In the data rows, the value 128 means zero.
The table, row by row:
[147 135 116 126 140 143 148 126 138 130 127  79 142 138 110]
[180 204 162  84  35 115 165 102 156 196 148 164  69  79 139]
[170  79  85 162 130 160 137 102 156 161 117 102 133 136 105]
[130  61  95 162 127 159 130  71 162 214 164 116 155 165  91]
[128  99 107 147 154 137 122 140 120  92 101 109 133 135 131]
[150  70  87 184  71 157 129  98 122 200 154 171 139 161  72]
[121 120 116 124 138 155 136  95 152 121 136  98 118 142 132]
[148  97  76 186 117 177 111 120 138 140 131 158 141 153  72]
[121 170 139 130 129 120 110 163 115 114 135 170 138 116 113]
[138 123 138 103 114 124 152  92 151 141 129  98 101 118 162]
[106 166 161  81 201  91 104 165 140  32  83 117  99  73 208]
[121 176 165  79  97 125 141  70 183 171 167 157  75  97 170]
[105 135 128 108 182 148 127 125 141  55 109  77 120 132 158]
[193 128 112 122 157 132 130  96 218 173 108 103 100  69 155]
[131 137 112 132 180 146 101 127 172 103 121 126 124 108 138]
[121 139 148  97 155 112 138 131 127  75 101  98 104 110 180]
[113 184 168  89 126 110 132 131 134 129 142 132 117 107 148]
[137 154 146 121 115 102 123 154 115 143 125 154 131 106 126]
[ 81 115 146 138 118 109 119 153  70 135 152 149 168 165  98]
[122  55  78 191 122 161 120 120 101 143 138 139 164 183  72]
[ 54  67 113 149 206 140 102 133  98  80 138  90 184 190 119]
[114 105 116 147 177 120 112 172 103 106 113 105 178 143 104]
[ 98 143 165  93 138  94 139 137 110 134 139 104 138 130 151]
[ 87 144 150 120  50 136 134  88 101 149 183 192 103 162 120]
[122 133 143 119  76 117 133 113 108 133 138 165  97 125 145]
[ 50  93 135 134 173 122  97 140  83  76 142 128 165 176 134]
[152 145 149  93 113 106 166 120 131 150 120  77 117 115 150]
[ 88 103 153 105 110 116 157  87 117 196 179  85 157 172 119]
[172 116  81 181 201 129  86 210 130  91  68 127 173  97  91]
[146 135 108 133 176 146 132 159 130  84  96  73 153 128 114]
[115 147 149 116  98 105 123 138  95  91 122 174  98 119 155]
[101  94 124 130 129 131 132 117 103 111 134 114 132 159 135]
[ 95 105 121 167 121 117 105 167  65 131 142 169 181 165  79]
[ 99 152 175  83 113  91 148 123 114 152 153 113 128 125 153]
[103  96 115 133 145 158 160  99 119 145 154  49 173 190  94]
[175 121 100 179 106 126 118 187  94 124  95 165 151 118  81]
[197 149 111 137 107 124 128 138 165 131  86 156  83  65 146]
[114 186 197  44 104  75 175 123 113 110 124  81  90 103 198]
[ 84 145 163 110 117  95 122 156  77 122 145 150 143 140 129]
[170 148 131 130  99 110 139 158 115 133 103 135 122 100 122]
[121 160 151 135  94  93 100 186  79 120 126 211 136 110 114]
[104 217 183  78 107 102  97 143 132  75 132 217  64  72 190]
[135 135 149  94 100 115 152  92 143 140 131 117  90 112 166]
[159 115 112 150 131 126 128 140 140 179 127 125 153 119  93]
[ 42 100 140 124 101 152 140  80  84 125 187 122 144 212 112]
[129 184 135 132 109 127  92 172 101  44 101 216  91  97 142]
[161 104  73 177 148 177 108 132 154 117 112 134 140 134  90]
[144 133 155  70 154 111 178  82 191 192 140  28 126 111 163]
[144 144 118 128 144 140 139 143 129 111 113  92 137 129 112]
[128 153 172  95  53  98 161  90 136 229 179 147 110 120 131]
[152 219 175  81  76 101 143 150 124 114 118 166  76  75 158]
[ 72 130 160  87 164 107 125 109 126  96 139 102 120 134 180]
[161 155 146  97 125 111 134 102 192 159 121 137  81  69 177]
[175 118  76 182 154 162 101 153 161 158 119 138 167 125  61]
[ 59 121 160 104 126  97 143 154  41  77 135  98 159 182 132]
[151 140 113 160 106 120  93 185  93  73  87 216 110  97 122]
[149 126  98 153 164 152 113 144 152 144 125 114 162 128  89]
[119 107 114 148 155 133 102 134 136 118 122 147 139 126 126]
[ 86 100 145 123  71 129 145  87  90 155 172 143 123 177 125]
[136 112  97 174  83 167 113 114 122 149 149 191 129 153  80]
Every row comes from 3 hidden switches, listed from the one that spreads the rows most; 1 means on and 0 means off. The rows also spread widely along 4 other directions, which tell nothing about the switches. In the first row of the table, all of them are off.
Further rows, each followed by whether each switch is on (1) or off (0), in that order:
[177 106  96 152 140 145 128 126 155 128  97 115 117 110 124] >> 1 0 1
[151 134 145 116  33 114 169 102 108 211 159 146 116 138 107] >> 0 0 1
[ 91 116 133 128 112 156 128  69 156 185 185 137 129 161 117] >> 1 1 0
[ 69 142 160  75 149 135 148  84 129  87 149  70 112 161 179] >> 1 0 0
[ 97 107 129  72 243 157 164  75 186  66 113   0 133 148 190] >> 1 0 0
[122  88 107 159 161 140 106 125 140 134 126 131 147 139 113] >> 1 1 1
[208 117  78 206  67 146  90 133 170 217 126 252 112  83  71] >> 1 1 1
[202 127 110 127 126 129 163 122 168 173 104  73 123  94 122] >> 0 0 1
[144 106  76 197 122 164 110 172  88 117 124 155 177 166  45] >> 0 0 0
[ 98 137 131 128 138 134 130 154  86  87 131 108 151 162 104] >> 0 0 0
[169 110 116 140  85 132 163 107 132 199 139 103 135 136  95] >> 0 0 1
[126 125 127 130 149 110 133 177  84  79  98  99 152 135 121] >> 0 0 1
[126 143 142 115 114 112 125 139 111  92 113 154 101 113 156] >> 1 0 1
[ 83  67 127 130 125 146 151  78 112 147 162  72 152 195 122] >> 1 0 1
[232 147  94 136 190 123 127 189 172  87  38  72 123  53 135] >> 0 0 1
[125 124 141 113 106 122 130  88 158 177 150 146 106 119 147] >> 1 1 1
[100  93 102 166 196 135  80 170 111  71 104 140 163 141 116] >> 1 1 1
[112 141 135 127 151 107 102 181  89  28  84 154 114 110 156] >> 1 0 1
[ 54 102 154 103 121 119 147 102  77  97 149 101 135 182 153] >> 1 0 1
[103 150 133 124 161 128 111 155 116 103 133 126 151 132 119] >> 0 1 0
[153 129 109 136 121 161 132  99 164 140 131 124 109 124 126] >> 1 0 0
[163 158 110 153  88 147 108 139 138 117 117 209  93  99 115] >> 1 0 0
[142 108 124 122 168 125 143 121 153 165 127  58 158 130 122] >> 0 1 1
[133 125 127 116 186 119 111 132 164  99 105 107 121  99 167] >> 1 1 1
[100 127 138 133 108 119 109 128 114 133 145 188 121 132 133] >> 1 1 1
[192 119  93 147 169 138 111 127 203 148  94 117 118  80 133] >> 1 1 1
[107 115 136 132 100 124 126  96 133 175 164 165 120 140 132] >> 1 1 1
[162 151 136 119 106 115 129 134 139 111 101 159  84  85 159] >> 1 0 1
